One turn moves every row onto another: examples first, then more rows asked:
Z617: [ -2 -17 -10  35 -28  16   2  17 -10  17 -36  35   1  -6  11   9   2  21
 -27  -2   5  17 -42  43   9  10  16  -4 -12 -25   9  37 -15   2  15  -7
 -15  21  17  -6   0   5  -7   6   8   6 -12   2  -9  -4 -24 -14 -18   7
 -21 -11]
Z356: [ 15  -5  -4  21 -25  11 -13  13 -13  20 -36  32   2 -13   1  -9   1  18
 -27 -16  -6  14 -47  37  16  10   6  -2 -14 -32   8  41 -21  -2  23 -10
  -3  29   6  10   4  13   4  26  21  15 -18  -5 -17 -23 -33 -18 -16  24
  -4   4]
Z279: [-27 -25 -14   8   2  62 -10 -24  19  30   7  -5 -28 -26 -21 -15  28   6
 -27  24   3  11 -37  -2  17  14  16   7  23  -1  11  41   5  21  32 -10
  17  -6  13   6  -7  24  -1  23  11   8 -18   9  -6  -8   0 -24   1   3
 -13 -12]
Z738: [ -1 -41 -20   7  37  18 -40  21  -2   9  16   5  15 -21 -21   1  -6  -5
 -24 -25 -17  24 -19  26  12  -4   3  -3 -13 -17  35  40   7  23  14  -4
  12  26  11  -7 -17   4   1  28  15  -3  -5   8 -23  -9   3 -16 -11 -22
  -9 -13]
Z824: [-29 -10  -8  21 -13  40   4 -36  16  36   1  29 -12  -4 -22 -42  13  12
 -39  23  -2 -18 -36   5   2   0  27 -15  -1  15   8  33 -10  19  26  13
  28  22   5  -6 -39  15  -5  20   8  29  14   8 -29   2  15 -13  -8  13
  19   2]
Z843: [-41 -12  -6  12  -3  38  -9 -39  24  36   0  15  -2 -11 -25 -18  -1   2
 -34  25  -2  11 -13  -4   2   3  22 -10   7  20  -1  44   3  20  31  17
  10  30  -2  -5 -25  13   3  25   7  16   7  15 -27  -9  32 -30  -8  26
  23   5]
Z655: [-34 -14  -6  19   2  27   1 -42  22  29   2  17  -4  -7 -14 -13  -5   1
 -31  23  -7  12  -2   3   1   4  17 -10   6  13 -13  56  -1  26  29  14
  13  25  -4   0 -27   6   0  22   9  11  12  12 -27   0  29 -30 -15  23
  26  18]
Z249: [-11  -4  -6  26 -26  22  -8  12  -8  12 -20  27   2 -14  -3  11   9   8
 -32  -7   3  10 -49  30  -8  30   6 -13 -10 -22   5  35 -26 -12  22 -13
 -11  19   8   9   4  18  -3  12   9  -5 -32   2 -14 -15 -35 -35 -17  14
  11 -19]
Z4: [  9 -12  -9  29 -22   9  -3  20 -11  19 -30  34   0 -14   1   6   3   5
 -24 -11  -4  12 -34  31   5  21  15 -12  -9 -24   9  38 -37  -5  34 -15
 -13   8  10   1   8  11  -2  19  20  -1 -13   5  -8  -7 -31 -27 -18  16
 -15  -4]
Z935: [  1 -42 -15  -2  29  20 -31  18 -14  21  26  14   9 -32 -21 -13  14  -6
 -17 -13 -13  11 -14  32   1  21 -17  -3 -19  -8  30  43   4   9  14  -3
  28  19  16   5  -3   0  -2  28  11   6 -21   1 -39  -3   2 -22 -13 -22
  16 -27]
Z266: [-29  -8 -13  22  -7  28  13 -38  16  23   1  27 -19  -1 -18 -35  10   8
 -34  21  -1 -18 -31   7   0  -1  27 -15   4   7  -3  40 -13  25  24   7
  34  20   9  -1 -48   8  -6  23  10  20  18   9 -28   7  10 -11 -17  12
  18   0]
Z387: [  3 -41 -17  -4  33  19 -29  21 -12  17  26   6   9 -34 -18 -10  12  -2
 -21 -12 -17  13 -13  27  -2  18 -15  -1 -23 -10  25  44   3   6  17  -6
  26  18  13   6  -4   0  -7  30  18   1 -20  11 -33  -1   3 -24 -12 -22
  13 -24]
Z237: [ -1  -1 -14  27 -31  17 -12   2 -15  26 -30  38   1   2  -3   7   1   5
 -34  -6  -2  18 -50  35  18  17   8   0  -9 -14  15  32 -18  -4  34 -14
  -9  20  12  -1  -4  14 -14  13  19  -4 -38   3  -6 -10 -35 -20 -10  17
  -4 -15]
Z741: [ -4  -5  -2  29 -25  21  -6  12 -10  10 -20  31   4 -12  -3  14  11  11
 -30   0   2  11 -46  31  -7  32   7 -18 -15 -27  -2  33 -29  -8  16  -9
  -4  18   9   8   8  13  -4   9   8  -2 -30  -1 -12 -12 -37 -28 -19  12
   7 -13]
Z668: [  5 -51   1  -9  30  25 -41   5  -9  21  16  13  10 -17 -15  -9   1   2
 -17 -28  -7  15 -20  36   3  12 -10   5 -27 -15  24  33  -2  30  14 -13
  23  20   3 -10  -3   4   3  31  11  -1 -10  12 -33  -5   5 -13 -17 -28
  10 -18]
Z636: [-37 -22   2  14   0  36  -4 -45  19  34   1  19 -11 -11  -7 -14   3  -2
 -37  22   7  15  -9  -3   8   8  14  -4   5  16   6  59   4  18  30  15
   3  27  -3  -1 -32  17   1  20   3  17   3   9 -27  -7  29 -26 -13  18
  38  15]
Z268: [  1 -51  -3 -10  31  28 -42   6 -10  19  16  10  10 -17 -17  -9  -3   3
 -21 -32 -10  16 -19  34   5  11 -11  10 -26 -12  26  36  -1  26  18 -15
  18  21   3 -12  -7   6   2  33  13  -5 -10  15 -32  -7   4 -18 -15 -26
  13 -18]
Z187: [ 15  -4  -6  21 -22  10 -12  13 -14  19 -37  31   2 -14   2  -8   3  18
 -27 -16  -8  13 -47  34  16  10   7   1 -15 -34   8  42 -21  -3  24 -13
  -6  27   6   9   2  15   2  27  22  13 -17   0 -17 -21 -31 -19 -16  24
  -6   3]
Z129: [-11 -21  -9  22  -2  57  -8 -18  29  56  11  11 -16 -36  -3 -35  19 -10
 -17  20   1   4 -38  19  10  11  14  -9   5   2   6  45   0  11  28   9
  -3   6  -7  -2  -8  31   8  26  23  22 -16 -14 -17 -19  -8 -34  -4  -6
   5  20]
Z202: [-33  -8 -15  17  -8  31  10 -38  16  25  -2  20 -20  -5 -17 -34   9   7
 -38  16  -5 -19 -35   2  -2  -3  28 -13   5  10  -1  42 -12  18  30   2
  28  18   7   1 -52  12  -7  25  14  17  21  17 -27   6  11 -17 -11  13
  19  -3]
Z788: [-41 -13   6  16  -1  31  -6 -50  19  32   6  17  -9 -17  -6 -20   0   3
 -31  29   5  11 -11   1   7   4  13 -19  -7  10   3  50   1  34  25  11
  17  32   2   1 -29  10  -9  20   9  18   4   5 -22   1  32 -27 -18  20
  29  12]
Z234: [-29 -24   2  20   2  32   3 -45  23  29   2  19  -7 -12  -6  -7   6   4
 -38  26   5  19  -5  -5   9   7  17  -7   0  12  -4  58   1  23  25  17
  10  25  -3  -2 -31  13   0  18   6  18   4   8 -25  -2  30 -20 -12  15
  33  21]
Z687: [-31 -15  -5  13  -4  43   3 -37  20  19   1  16 -24  -9  -7 -25   7  12
 -41  17   2 -11 -39  -9   4  -2  29 -13   0   3   2  36 -13  15  27   1
  22  18   3   3 -59  13  -8  25  11  23  15  16 -26   6   9 -11  -7   5
  23   1]
Z168: [-30  -9 -14  20  -9  38   8 -34  18  27   0  19 -12 -11 -19 -33  13  18
 -43  22  -9 -17 -37  -4  -1  -6  29 -14  -7  15  -1  36 -13  14  29   9
  25  22   6  -6 -40  15 -11  22  16  22  16  20 -19   6  14 -16  -3   9
  14   5]
Z333: [ -3 -11   8  29 -39  12 -10   7 -14  17 -32  39  13  -3   4   9   8  10
 -33 -15  13  16 -57  31   8  11  20 -19  -9 -28  15  46 -20  -9  10 -13
  -8  27   6  -2   2  13  -3  24  17  -3 -19   6 -19  -4 -19 -16 -13  14
   9 -12]
Z595: [-19 -28 -10  15   4  59  -6 -27  19  28  11   2 -25 -20 -23 -15  31   6
 -22  34   8  11 -31   5  20  20  16  -3  23  -3   4  38   3  28  22  -2
  25  -8  14   4   0  21   1  20   7  14 -19   1  -8  -5  -2 -15  -3  -2
 -11  -9]
Z63: [-37 -13  -5  17  -1  29  -1 -43  20  36   2  22  -6  -5 -19 -19  -4  -5
 -28  21  -1   7  -5   7   4   5  18  -9  12  15  -6  57   0  23  26  14
  13  27  -1  -2 -30   9   4  23   5  12  11   6 -29  -7  28 -32 -17  25
  29  12]
Z803: [  7  -5 -11  28 -31  13  -8  -1 -17  23 -29  39   3   3  -2  10   4   6
 -34  -1  -4  21 -47  34  18  17   9  -2 -13 -17   7  30 -21   0  29 -12
  -5  16  13  -1   0  10 -11  12  21  -3 -36   3  -3  -5 -36 -15 -12  12
  -6  -9]
Z648: [-42 -15   6  16  -1  32  -7 -51  19  31   6  13  -7 -17  -6 -21   0   4
 -33  26   4   9 -13  -1   7   3  14 -16  -5  10   5  50   4  31  29  10
  13  31   1   3 -30  12  -8  20  11  16   3  12 -20   1  33 -30 -16  22
  30  11]
Z598: [ 11 -37 -16  -7  25  22 -44  12 -14  34  20  20  12 -10 -17 -11 -10 -18
 -17 -11 -20  22 -14  33  21  11 -11   3 -20  -4  28  34   2  15  16  -1
  22  20   9  -4 -11   0  -2  37  22   1 -24  -1 -33   0  -3 -16  -8 -20
   2 -21]
Z283: [  9 -35 -13 -12  26  22 -40  14 -19  12   3  10   7 -14 -24 -12  -3   3
 -21 -22 -21  21 -15  26  25  10 -10  13  -7 -23  32  45  -1  23  14 -10
  33  24  13   9   2   2   9  39  12  10  -9   7 -27 -14  -1 -14 -14   1
  -4 -19]
Z938: [ 15 -44 -13  -1  31   9 -32  21 -13  20  14  16   6 -24 -28 -10   6 -12
 -12 -18 -15  19  -5  28  13  17  -2  -9  -6 -15  31  39  -8  20  26  -8
  27   6  16  -1  -1  -3   3  35  15   2  -9   3 -29   2   2 -13 -17 -12
  -9 -20]
Z50: [-30 -16  -1  14  -9  44   2 -40  17  24   2  25 -22  -5 -11 -30   9   7
 -37  24   7 -13 -38  -3   5   4  27 -17   3   4   3  34 -14  19  21   5
  26  16   5   1 -55  14  -5  22   5  26  12   7 -30   8   8  -8 -12   4
  24   1]
Z30: [  5 -47  -4  -6  22  19 -36  13 -17  15  16  16  23 -12  -9  -7   2  -6
 -30 -23  -9  19 -21  23  15   4  -2  -6 -19 -14  38  52   2  14  -2  -5
  31  24  10  -4  -1   3   3  38  14  -4  -1  15 -32   9  14 -11  -9 -22
  11 -23]
Z691: [ -5  -9   6  29 -37   9 -11   6 -13  15 -33  35  12  -6   7  12   6  12
 -36 -16  10  18 -54  28   7   7  20 -17 -11 -28  12  48 -19  -9  12 -15
 -10  29   6  -3   0  13  -5  24  20  -3 -18  11 -18  -3 -18 -16 -11  14
   7  -9]
Z607: [  9 -43 -17  -2  30  11 -35  23 -12  19  12  11   5 -26 -30 -10   2 -13
 -16 -23 -18  19  -7  24  11  13  -2  -3  -6 -12  37  40  -9  16  30 -11
  23   8  14  -2  -4   0   1  38  17  -1  -7   8 -28  -1   1 -20 -14  -8
  -8 -24]
Z926: [-36  -8  -1  16 -10  36  -1 -44  19  25   4  16 -17 -11   0 -32   5  13
 -39  25   5 -10 -36   0   1   0  22 -21 -13   4   1  34 -15  29  26   6
  27  26   6   4 -44  16 -12  25  13  20  14  14 -16   7  13 -19 -18  11
  19  -3]
Z26: [ -4 -17   9  27 -26  14 -13  -1 -14  23 -34  35  -2  -7  -3   9   9  20
 -24 -20  11  12 -57  42   2  21   9  -1 -16 -26  10  32 -20   6  29 -24
 -13  22   9 -11   1  13  -8  11   9  -4 -28  10 -17 -20 -27 -20 -19   9
   6  -7]
Z734: [ -6 -20 -12  26   3  54  -3 -14  31  46  12   3 -13 -42   0 -27  18  -1
 -22  24  -5   8 -37  10  10   6  16 -11  -2  -4  -6  45  -3  15  30   6
  -2   2  -6  -2  -5  30   2  27  33  17 -16  -4 -10 -13  -8 -30  -1 -10
   0  27]
Z867: [  1 -45  -8  -7  21  18 -38  14 -16  18  16  16  22 -13 -12  -8   0 -11
 -30 -27 -10  17 -22  23  14   3  -2  -5 -16 -11  41  54   2  10   2  -8
  30  25   7  -2  -2   4   1  39  13  -5   0  16 -35   5  14 -14  -8 -19
  13 -24]
Z599: [-32 -18  -2  16  -3  34  -7 -42  23  32   2  20   4  -9 -24 -13   1   6
 -31  34  -1  15  -8  -1   5   5  23 -16   2  18 -13  43   1  25  19  21
  17  28  -1  -6 -21  12   4  23   8  22   5   7 -26  -3  32 -20 -11  20
  19  11]
Z949: [-11 -14 -12  28 -31  20  -8  21  -9  23 -36  32  -3  -7  10   2  -1  16
 -28 -14   6  13 -46  42  10   8  16   4  -6 -20  22  40 -12  -4  26 -11
 -23  26  15  -4  -4   9  -7  10   5   5 -11   4 -13 -13 -23 -23 -17  13
 -16 -22]
Z25: [  3 -44 -16  10  33  17 -45  18  -3  17  17  15  15 -15 -26  -6  -8 -12
 -18 -23 -12  20 -18  36  16   2   1  -8  -9 -16  41  37   7  27   4   2
  14  27  13  -7 -17   7   9  24   7   7  -8  -7 -29 -11   1 -11 -15 -22
  -5 -15]
Z869: [  6 -10  -5  28 -25  11  -5  19 -13  25 -30  41  -2 -11  -3  -2   4   0
 -22 -14  -1   9 -37  37   4  23  14 -12  -5 -21  15  39 -38  -5  33 -14
 -14   8  11  -1   9  12   2  19  13   3 -15  -3 -13 -11 -32 -29 -21  19
 -12  -8]
Z338: [ 13 -35 -14 -12  27  18 -41  16 -18  11   5   9  10 -14 -24 -10  -1   7
 -21 -19 -19  23 -14  27  23   8  -9  10  -8 -22  28  44  -1  24  13 -10
  37  21  12  12   1   3   8  40  13   9  -8   7 -27 -11   1 -10 -15  -1
  -7 -19]
Z363: [ 11 -36 -21  -9  31  23 -41  13 -11  31  19  14  12 -16 -14  -7 -13 -14
 -22 -11 -26  26 -15  28  19   6  -9   7 -22  -5  23  34   2  16  21  -4
  19  19   8  -4 -13   0  -6  37  29  -4 -21  10 -28   1   0 -19  -6 -20
   2 -22]
Z730: [-38  -7   1  15 -13  36  -2 -46  17  28   3  19 -20  -9  -5 -33   4  10
 -39  22   7 -11 -38   1   3   1  20 -21  -7   7   6  33 -11  29  25   5
  27  27   6   4 -46  17 -11  24  11  22  13   9 -20   6  13 -20 -19  12
  21  -6]
Z138: [ -3 -18  10  26 -26  14 -12  -2 -12  17 -35  33  -1 -10   0  10   7  24
 -25 -17   8  13 -56  38   1  19  11  -1 -20 -26   4  34 -21   7  29 -25
 -13  21   9 -12   0  13  -8  10  11  -3 -28  11 -16 -16 -28 -18 -15   5
   5  -4]

Z843 -> Z824
Z50 -> Z234
Now find these:
Z869 -> Z938
Z387 -> Z249
Z738 -> Z949
Z595 -> Z734
Z63 -> Z266
Z363 -> Z237

